500 stands for zero in the data rows.
Here are some points, each followed by its number:
[436, 578, 625, 402, 659, 630, 702, 601, 577, 480, 593, 657, 517, 519, 485,
 584, 385, 468, 361, 561] 0
[674, 403, 519, 495, 284, 565, 464, 480, 486, 333, 583, 611, 538, 429, 437,
 608, 605, 544, 521, 508] 1
[458, 530, 484, 506, 654, 604, 477, 540, 585, 667, 471, 499, 538, 518, 511,
 552, 471, 484, 410, 547] 2
[402, 636, 495, 806, 531, 672, 442, 437, 506, 518, 465, 479, 394, 387, 439,
 557, 458, 493, 484, 615] 3
[355, 684, 514, 524, 566, 509, 523, 559, 443, 699, 512, 479, 314, 554, 699,
 465, 330, 538, 412, 556] 4
[597, 338, 451, 434, 314, 576, 532, 381, 505, 333, 518, 633, 564, 549, 513,
 609, 610, 662, 515, 539] 5
[500, 396, 502, 417, 425, 387, 479, 362, 483, 577, 557, 573, 650, 502, 381,
 474, 634, 528, 480, 403] 6
[323, 442, 505, 459, 197, 453, 520, 403, 320, 539, 547, 482, 390, 658, 511,
 663, 473, 599, 217, 538] 7
[234, 717, 515, 480, 566, 325, 369, 546, 379, 593, 423, 513, 459, 594, 532,
 507, 376, 488, 364, 467] 8
[631, 541, 552, 516, 923, 744, 422, 579, 783, 643, 491, 560, 577, 498, 633,
 399, 458, 484, 543, 470] 9
[450, 632, 411, 604, 599, 486, 390, 483, 525, 530, 397, 431, 531, 526, 532,
 522, 438, 512, 436, 526] 10
[336, 551, 580, 527, 591, 641, 523, 457, 546, 634, 482, 486, 466, 608, 493,
 438, 541, 531, 429, 493] 11
[630, 373, 537, 506, 641, 504, 564, 685, 556, 434, 579, 442, 528, 334, 433,
 486, 603, 475, 689, 437] 12
[322, 405, 562, 493, 380, 447, 475, 358, 395, 690, 560, 584, 456, 606, 485,
 408, 522, 496, 478, 393] 13
[456, 480, 559, 416, 478, 604, 591, 376, 350, 511, 553, 424, 341, 494, 572,
 143, 462, 577, 455, 476] 14
[466, 327, 684, 435, 522, 427, 390, 655, 634, 497, 461, 579, 422, 488, 475,
 299, 479, 432, 571, 522] 15
[662, 508, 702, 496, 467, 403, 564, 416, 342, 650, 494, 407, 396, 477, 589,
 470, 373, 608, 640, 408] 16
[513, 461, 506, 468, 557, 553, 541, 555, 549, 475, 391, 677, 589, 611, 613,
 409, 535, 420, 506, 491] 17
[318, 611, 405, 471, 378, 613, 537, 388, 395, 503, 544, 503, 434, 586, 555,
 535, 333, 644, 439, 481] 18
[496, 593, 542, 469, 649, 578, 527, 539, 670, 487, 534, 493, 562, 490, 550,
 547, 429, 414, 491, 530] 19
[568, 587, 504, 462, 517, 523, 627, 598, 098, 588, 409, 360, 515, 683, 698,
 356, 440, 620, 602, 370] 20
[641, 254, 490, 587, 285, 357, 511, 374, 308, 422, 590, 638, 369, 396, 305,
 749, 484, 405, 466, 637] 21
[353, 421, 531, 662, 470, 318, 382, 612, 456, 477, 385, 415, 438, 399, 384,
 655, 522, 498, 739, 507] 22
[554, 390, 462, 427, 383, 538, 646, 425, 373, 362, 698, 543, 510, 411, 561,
 529, 696, 522, 549, 427] 23
[495, 379, 475, 319, 708, 678, 620, 670, 812, 596, 611, 682, 625, 690, 732,
 356, 588, 521, 436, 499] 24
[587, 453, 600, 553, 446, 522, 488, 517, 331, 522, 487, 487, 519, 403, 460,
 390, 450, 495, 532, 473] 25
[513, 634, 378, 494, 636, 557, 467, 654, 702, 601, 488, 399, 567, 477, 475,
 591, 551, 493, 582, 525] 26
[666, 569, 508, 373, 451, 520, 612, 510, 614, 458, 626, 406, 607, 532, 575,
 575, 553, 545, 635, 485] 27
[438, 589, 465, 594, 649, 665, 401, 601, 674, 556, 522, 501, 544, 395, 429,
 475, 460, 397, 503, 466] 28
[512, 441, 473, 468, 541, 410, 613, 689, 395, 542, 538, 416, 493, 445, 492,
 532, 399, 498, 464, 487] 29
[448, 611, 321, 524, 838, 515, 256, 608, 682, 427, 380, 518, 537, 428, 504,
 497, 520, 529, 502, 578] 30
[381, 596, 597, 567, 427, 422, 645, 495, 457, 506, 426, 431, 372, 440, 569,
 550, 527, 471, 501, 615] 31
[445, 833, 295, 529, 886, 481, 316, 494, 697, 548, 411, 393, 498, 419, 504,
 520, 450, 437, 597, 397] 32
[607, 484, 451, 449, 409, 497, 487, 551, 471, 412, 599, 447, 459, 345, 472,
 615, 685, 532, 408, 482] 33
[467, 471, 538, 538, 443, 521, 408, 361, 498, 488, 550, 438, 487, 551, 415,
 476, 484, 519, 480, 468] 34
[647, 623, 424, 488, 773, 555, 490, 555, 580, 601, 586, 521, 454, 350, 436,
 429, 558, 503, 600, 524] 35
[567, 410, 437, 404, 598, 703, 505, 491, 701, 594, 384, 474, 497, 455, 336,
 568, 538, 417, 482, 636] 36
[554, 469, 508, 354, 381, 404, 367, 493, 461, 435, 273, 455, 478, 539, 397,
 350, 469, 550, 363, 436] 37
[545, 409, 559, 511, 467, 579, 732, 497, 463, 642, 614, 693, 542, 619, 538,
 557, 439, 433, 390, 576] 38
[601, 365, 654, 539, 651, 396, 572, 634, 462, 528, 638, 378, 551, 348, 510,
 382, 514, 410, 656, 472] 39
[423, 492, 320, 591, 094, 356, 420, 331, 393, 443, 436, 492, 479, 477, 233,
 704, 547, 574, 442, 462] 40
[545, 583, 568, 639, 455, 525, 607, 387, 312, 475, 526, 313, 489, 656, 609,
 457, 494, 538, 614, 344] 41
[554, 495, 459, 565, 377, 478, 579, 480, 519, 525, 539, 405, 553, 481, 549,
 593, 492, 528, 496, 604] 42
[387, 681, 437, 621, 552, 689, 445, 264, 412, 676, 450, 432, 419, 541, 570,
 596, 399, 399, 502, 505] 43
[665, 410, 585, 600, 483, 480, 633, 518, 505, 537, 683, 422, 453, 328, 454,
 458, 699, 578, 590, 482] 44
[579, 545, 578, 615, 529, 464, 559, 509, 434, 483, 438, 420, 493, 531, 441,
 527, 396, 463, 528, 441] 45
[433, 602, 391, 465, 689, 456, 348, 528, 680, 606, 517, 363, 544, 572, 492,
 537, 514, 459, 534, 475] 46
New points follow, each followed by the number of its nearest point above by angle.
[516, 510, 523, 594, 463, 472, 435, 469, 421, 489, 460, 504, 373, 529, 514,
 575, 472, 468, 556, 482] 22
[488, 609, 493, 450, 592, 329, 580, 611, 633, 516, 472, 402, 489, 419, 551,
 542, 492, 438, 529, 537] 26
[480, 692, 624, 494, 460, 546, 450, 438, 488, 580, 337, 395, 519, 524, 580,
 458, 446, 449, 576, 548] 43
[406, 551, 605, 497, 336, 485, 519, 466, 342, 515, 634, 574, 296, 583, 557,
 467, 445, 543, 460, 462] 7
[534, 360, 495, 497, 570, 417, 498, 572, 473, 550, 553, 604, 460, 316, 516,
 382, 566, 470, 457, 494] 39
[593, 420, 478, 483, 465, 511, 584, 569, 356, 548, 539, 410, 480, 570, 555,
 342, 457, 567, 513, 449] 20
[382, 677, 561, 575, 453, 400, 414, 519, 496, 533, 466, 437, 581, 414, 401,
 685, 516, 310, 528, 633] 22
[354, 600, 521, 621, 394, 497, 512, 412, 472, 544, 490, 513, 390, 438, 396,
 713, 427, 472, 379, 563] 3
[528, 508, 392, 492, 528, 490, 514, 440, 550, 393, 470, 490, 551, 455, 483,
 572, 541, 558, 539, 486] 5
[446, 259, 545, 429, 447, 349, 355, 502, 526, 507, 345, 670, 448, 463, 399,
 381, 436, 539, 632, 512] 15
[481, 680, 370, 500, 715, 664, 421, 506, 633, 548, 542, 353, 504, 472, 611,
 368, 538, 540, 459, 468] 32
[454, 631, 528, 567, 497, 472, 521, 404, 478, 580, 358, 493, 410, 515, 503,
 505, 411, 509, 545, 520] 43
[465, 487, 401, 490, 653, 578, 463, 443, 546, 537, 769, 498, 643, 563, 526,
 482, 627, 474, 439, 506] 24
[415, 654, 504, 647, 508, 617, 514, 393, 455, 528, 583, 455, 304, 481, 583,
 665, 428, 437, 586, 460] 43
[540, 472, 502, 610, 659, 500, 473, 583, 509, 468, 322, 628, 465, 468, 459,
 576, 519, 367, 573, 524] 30
[480, 311, 633, 359, 367, 603, 435, 429, 567, 285, 374, 726, 491, 684, 439,
 603, 603, 518, 495, 492] 5
[372, 519, 397, 546, 250, 276, 557, 346, 303, 289, 464, 436, 430, 408, 316,
 587, 471, 434, 398, 484] 40
[762, 427, 445, 472, 610, 470, 301, 515, 573, 527, 523, 466, 622, 549, 580,
 380, 580, 502, 538, 562] 9
[542, 699, 469, 452, 706, 635, 489, 480, 733, 663, 484, 534, 524, 553, 629,
 360, 476, 539, 528, 540] 9
[377, 657, 522, 550, 530, 473, 467, 362, 532, 628, 354, 563, 500, 592, 621,
 474, 359, 522, 308, 421] 8
[475, 413, 522, 541, 300, 486, 546, 523, 362, 558, 559, 638, 466, 655, 454,
 487, 499, 613, 443, 504] 7
[390, 688, 478, 524, 583, 586, 498, 354, 461, 693, 588, 571, 421, 443, 540,
 578, 257, 488, 537, 433] 43
[416, 638, 532, 448, 381, 559, 440, 506, 616, 576, 565, 470, 504, 542, 622,
 473, 453, 456, 432, 455] 4
[767, 598, 357, 593, 642, 640, 427, 407, 514, 528, 674, 350, 397, 427, 519,
 514, 640, 556, 547, 594] 35
